Rotation paths and how fast each direction turns (degrees a step)
Each turn is a multiple of 5 degrees from 10 to 175, or 0.
Each row of a path follows its step; steps can be skipped.
Path 1:
step 0: [ 2.28 -2.98  0.57  0.79  0.15 -1.79  0.98  0.17  1.27 -2.46  2.10 -1.98
  0.26 -1.15  0.76  1.79  0.05 -1.49  0.01  0.70  1.05  2.74 -0.29 -2.11
 -2.19  0.88  0.17  0.98  0.03 -1.80 -0.76  1.82 -2.91 -0.88  0.60 -0.28
  0.80 -1.47 -2.24]
step 1: [-0.80 -1.55  0.42 -0.93 -3.70 -0.80  1.50 -2.15  0.69  0.07  0.32  0.88
  1.19  1.06  0.00  0.92  0.60  1.43  0.05 -0.28  1.18  2.01  0.22 -0.82
  1.05  0.01  0.92 -0.89  0.92  3.38 -2.56 -1.12 -0.26  0.21  3.59 -0.54
  1.73 -0.51 -3.02]
step 3: [ 2.31 -3.11 -0.14  0.11 -1.51  2.06  0.61  0.33  1.54 -0.46  2.33 -1.58
  0.25 -1.29  2.81  3.24  2.08  0.95  0.90 -1.25  1.68 -0.65  0.41 -1.15
  0.76  0.87  1.13 -0.53 -0.73  1.03 -0.59 -1.16 -1.08  1.97 -0.31 -2.37
  1.87  0.24 -0.91]
step 4: [ 1.27 -0.86 -1.99  0.84 -1.34  1.91 -0.01 -0.32  0.85 -0.28 -1.38 -0.39
  3.52 -0.04 -0.73  0.70 -1.01 -0.37 -1.41  1.93 -0.22  1.71 -0.06 -2.78
  1.08  1.46 -0.54  0.25  1.61  2.75 -1.89 -0.06  1.56 -0.40  1.81 -0.18
  2.59  2.93  1.16]
step 8: [ 0.63 -1.34 -1.94  1.56  0.09 -3.12  0.11  1.41 -0.68 -1.26 -0.05 -1.53
 -0.38 -2.49 -0.73  1.69  0.28 -1.00 -0.21 -1.74 -0.93  2.44 -2.20 -2.55
 -2.27  0.87  1.54 -1.59 -1.56 -0.89 -0.33  2.21  0.13 -1.15  0.60  2.19
 -1.49 -0.25  1.90]
step 9: [-0.84 -1.50 -0.13 -1.16 -2.63 -3.38  1.72 -2.54  1.59 -2.12  1.36 -1.60
  0.00 -0.26 -0.93 -0.64  0.78 -0.61  0.41 -3.05  0.83  2.19  0.48  0.06
  4.10  1.02  0.26 -0.94 -1.45  0.41  0.63  0.05 -0.52  1.17  0.61  0.57
  0.59 -0.62 -1.05]
step 12: [-1.33 -1.35  0.37  1.31 -1.96 -1.47 -0.80 -0.43  1.72 -2.09 -0.49  0.86
 -0.20  0.58  0.45 -0.06  0.56  0.85 -0.62  1.47  1.53  1.85  0.12 -1.95
  3.19  0.12  1.10  0.01 -1.25  2.14 -2.27  2.75 -0.43  0.39  2.00 -1.77
  1.66  3.16 -0.75]
step 13: [-1.92 -2.80 -3.64 -0.24  0.68 -0.35 -1.57 -3.50  0.99  1.94  0.73  1.62
  0.83  0.30  0.78 -0.65 -1.78 -0.58 -0.81  0.37 -0.12 -1.64 -2.35 -0.68
 -1.15  1.74 -1.22 -2.22 -0.97  1.09 -0.82 -0.33 -1.16  0.10 -0.21 -2.09
  1.94  0.74 -0.51]
step 15: [ 0.03 -1.59 -2.77 -0.48 -1.17 -0.33 -1.14 -0.91  2.83 -1.39 -0.29 -0.46
  3.77  0.80  1.08 -0.49 -1.04  0.11 -1.37  2.21  1.28  0.26  1.46 -1.78
  1.79  2.19 -1.65  2.22 -1.79  2.58  1.52 -0.41  0.41 -0.86 -0.75 -0.54
  0.49  0.63 -0.56]
step 19: [ 0.28 -3.30 -1.58  0.25  1.00 -2.73  1.93 -0.57 -0.05  2.08 -0.82 -3.18
  1.31 -0.89 -3.42  0.59  0.73 -0.37  0.38  0.35 -1.43  0.34 -0.55 -1.98
 -2.94 -0.38 -0.08 -1.47 -1.61  0.35  0.76 -1.06 -1.38 -1.70  1.41  0.65
 -0.10 -0.29  0.73]
Directions:
[ 0.27  0.31 -0.45 -0.15 -0.37  0.78  0.47 -0.77 -0.67  0.58 -0.32  0.49
  0.22  0.08 -0.52 -0.76  0.06  0.29 -0.35  0.61 -0.53  0.68 -0.27  0.29
 -0.33  0.12 -0.52  0.01 -1.07  0.29 -0.67 -0.49 -0.03  0.20  0.42  0.15
  0.34  0.04 -0.08]  125
[-0.48 -0.11  1.02 -0.81  0.59 -0.14  0.10  0.47  0.14  0.74 -0.04  0.38
  0.38  0.02 -0.88  0.37 -0.36  0.78 -0.45  0.33  0.52 -0.17  0.60  0.20
 -0.50 -0.80 -0.38  0.45 -0.31 -0.16  0.19 -0.09 -0.60 -0.06 -0.50  0.17
 -0.09  0.18  0.04]  10
[-0.59 -0.79 -0.89  0.47  0.85  0.56  0.06  0.33  0.04 -0.44 -0.17  0.75
 -0.32 -0.54 -0.57  0.41 -0.11 -0.64  0.42  0.02 -0.17 -0.47 -0.11  0.41
 -0.79  0.04  0.42  0.01 -0.29 -0.65  0.04 -0.53 -0.50 -0.08  0.51  0.14
 -0.06 -0.33  0.25]  130
[-0.48  0.50 -0.33  0.11  1.04  0.02 -0.15  0.10  0.21  0.33  0.12  0.72
  0.76  0.65  0.36  0.14 -0.16 -0.78 -0.20  0.32 -0.14  0.31  0.49  0.35
  1.31  0.10  0.15  0.43 -0.12  0.48 -0.43  0.60 -0.01 -0.44  0.20  0.32
  0.05 -0.44  0.30]  135
[ 0.32  0.40 -0.08 -0.29 -0.39 -0.05  0.02  0.44 -0.09  0.74  0.24 -0.26
  0.29 -0.93  0.49  0.76 -0.64 -0.44 -0.05  0.44 -0.37  0.63  0.03  0.98
 -0.03  0.49  0.09  0.57  0.22 -0.74  0.21 -0.17  0.01  0.16  0.11 -1.17
  0.12  0.23 -0.08]  100
[ 0.19 -0.54 -0.12  0.76 -0.20 -0.06 -0.55  0.07 -0.16 -0.41  0.79 -0.71
  0.27  0.32 -0.87  0.00 -0.15 -0.11 -0.34  0.79 -0.65 -0.13 -0.58  0.28
  0.10 -0.47 -0.84  0.63  0.55 -0.54 -0.42  0.73 -0.06  0.22 -0.06  0.43
  0.00  0.21  0.27]  175
Path 2:
step 2: [-1.18 -1.79 -1.12 -0.32 -0.39 -0.52  2.21 -0.66 -1.24  1.06 -2.51 -2.24
  1.05 -0.37 -1.86  0.93  0.42  0.76  0.62  1.10 -1.10 -0.41  0.35 -0.13
 -0.45 -0.79 -2.90 -1.64  0.14 -0.32  0.43 -2.21  1.06  0.60 -1.51  0.52
 -1.95 -1.55 -1.32]
step 4: [-0.21 -1.67 -1.23  1.09 -1.67  0.92  1.26 -0.53  1.09  0.82  0.75  0.26
  2.99  0.77 -3.69 -1.34  0.32  0.08  0.17  0.57 -0.54  2.25 -0.35 -0.30
 -0.24  0.40 -0.28 -0.39  0.05 -2.11  1.80  0.29  0.44 -0.33 -2.70  1.03
 -1.26 -0.55 -0.62]
step 5: [-1.40 -0.54 -1.97 -1.36  0.21  1.32  0.78 -0.86  0.31 -0.84  1.09 -0.72
  0.05  0.45 -1.17 -2.62  0.07  2.94  1.48 -2.44 -0.28  0.75 -1.12 -0.20
  0.09  1.12 -0.88 -2.27  1.40 -1.17 -1.48 -0.99 -0.36 -2.16 -0.18 -1.88
 -0.61 -1.08  0.20]
step 7: [ 0.07 -1.04 -1.41 -2.61 -1.04  0.56  0.41  1.16  0.78  0.52 -0.56 -0.19
 -1.01  1.29 -2.87 -0.16  0.16  1.67  1.84 -1.47  0.45 -0.37  1.87  2.14
  1.84 -0.18 -0.84 -3.04 -0.54  0.16  1.37  0.58  1.00 -0.40  0.05 -0.19
 -0.71  0.23  1.71]
step 9: [ 1.81 -0.05 -1.59 -2.04  0.92 -1.15  0.26  0.04  1.03  1.31 -0.17  0.30
 -0.73  0.78 -0.39 -0.19  2.22  0.13  0.74  0.33 -0.45 -0.43  0.87  1.26
 -0.43  0.55 -0.57 -0.82  0.16 -0.06  1.77  1.43  0.29 -1.72 -3.47 -1.98
 -2.98 -2.13  0.17]
step 10: [ 3.45  0.16 -2.72  0.35 -0.34 -1.91  2.19  0.27 -0.83 -1.10 -1.87 -1.02
  0.81 -0.17 -1.05 -1.85 -1.68  0.36  0.35 -0.48  0.58  1.23  1.07  0.80
  0.85  0.61  1.31 -0.34  0.50  0.41  0.88 -1.27 -0.50 -3.03 -0.06 -1.01
  0.03 -0.74 -0.56]
step 14: [-0.85 -1.67 -1.76 -1.18 -0.05 -1.10  0.57 -0.21  1.30 -0.10 -0.90  0.30
 -0.51  0.28  0.10 -1.75  0.17  2.97  0.60 -1.06 -0.47  2.02  0.21  0.33
 -0.86  1.62 -1.73 -1.58 -1.34 -1.52 -0.22 -2.13 -0.52  0.26 -2.59  1.03
  0.95 -2.33 -1.27]
step 15: [-1.81  0.33 -2.73  0.13 -0.40  0.27  2.32  1.49  1.34 -0.02  0.61 -0.90
  2.44 -0.64  1.05 -1.40 -0.38  1.21  0.33 -0.36 -1.06 -0.83 -0.79  1.46
  1.03  1.36 -0.13  0.39 -0.38  1.95  0.89 -1.87 -1.12 -0.02 -0.58 -1.71
 -0.46 -2.16  2.20]
step 16: [ 0.45 -1.09  0.15 -1.48 -3.09  0.15  1.91  0.87  1.45  2.29 -0.76 -0.12
  1.13 -0.43 -1.61 -1.02  0.64 -0.49  1.25 -2.55  1.74  1.03  0.54  3.13
  0.61  0.37 -1.31 -0.50 -1.84  0.11  0.70 -0.71  0.23  0.84 -1.28  0.99
 -0.62 -1.11 -0.37]
step 17: [-0.32 -1.77 -1.77 -0.80 -1.14  1.61 -0.89  0.68  1.77  0.07 -1.96 -1.23
  0.10 -2.22 -1.16 -2.55 -1.64  0.61  1.26 -0.45 -1.18  0.00 -0.19  1.61
 -0.22  0.27 -0.41 -1.07  2.66  1.61  0.04 -1.55 -0.88 -0.07 -0.83 -1.04
 -1.80  1.10  1.06]
Directions:
[-0.67  0.81  0.02  0.77  0.34  0.24 -0.11  0.14  0.10 -0.87 -0.22  0.03
 -0.24 -0.79 -0.26 -0.45 -0.96 -0.50  0.09 -0.03 -0.51  0.08 -0.58 -0.08
  0.48  0.53  0.89  0.34 -0.25  0.56  0.71 -0.35  0.21 -0.42  0.10 -0.07
 -0.19  0.08  0.07]  155
[-0.08 -1.01 -0.08  0.17  0.11  0.53 -0.21  0.93  0.13 -0.64 -0.18  0.24
 -0.35 -0.76 -0.69  0.27  0.17  0.69  0.17  0.00 -0.07 -0.01  0.22 -0.49
  0.09  0.18 -0.23  0.51  1.04 -0.02 -0.32 -0.06  0.56 -0.07 -0.26  0.22
  1.03 -0.38 -0.38]  115
[ 0.19 -0.60 -0.46  0.07  0.35 -0.23 -0.23 -0.83 -0.65 -0.55  0.15  1.44
 -0.10  0.02  0.03  0.57 -0.19 -0.18  0.14  0.34 -0.25  0.05  0.06  1.22
  0.42 -0.42  0.19 -0.04 -0.11  0.00 -0.44  0.31  0.34 -0.82  0.00 -0.06
  0.06 -0.25  0.41]  25
[ 0.67  0.07  0.49 -0.02 -0.23 -0.48  0.31 -0.05 -0.66 -0.18 -0.47 -0.75
  0.14 -1.04  0.39 -0.44  0.11 -0.52  0.19  0.25 -0.01 -0.63  0.42  0.72
 -0.23 -0.32 -0.39  0.34  0.84  0.27  0.22  0.31  0.44 -0.37 -0.66  0.10
 -0.59  0.44 -0.49]  45
[ 0.63 -0.29  0.16 -0.25  0.23  0.95  0.29  0.48  0.61  0.90  0.08  0.20
 -1.22 -0.40 -0.13 -0.23 -0.17  0.23 -0.04  0.40  0.87 -0.05 -0.48  0.67
  0.10 -0.06  0.26 -0.19 -0.09  0.46  0.23  0.45 -0.18 -0.31  0.17 -0.70
 -0.06  0.65  0.21]  35
[ 0.72 -0.16  0.75 -0.03 -0.52 -0.21 -0.43 -0.61  0.14 -0.22  0.41 -0.09
  0.33 -0.59 -0.97  0.07  0.30 -0.22  0.11 -0.91  0.56  0.19 -0.37 -0.11
 -0.03  0.12  0.26  0.15  0.41  0.48 -0.84 -0.77 -0.16  0.00  0.61 -0.35
 -0.55 -0.12  0.66]  65
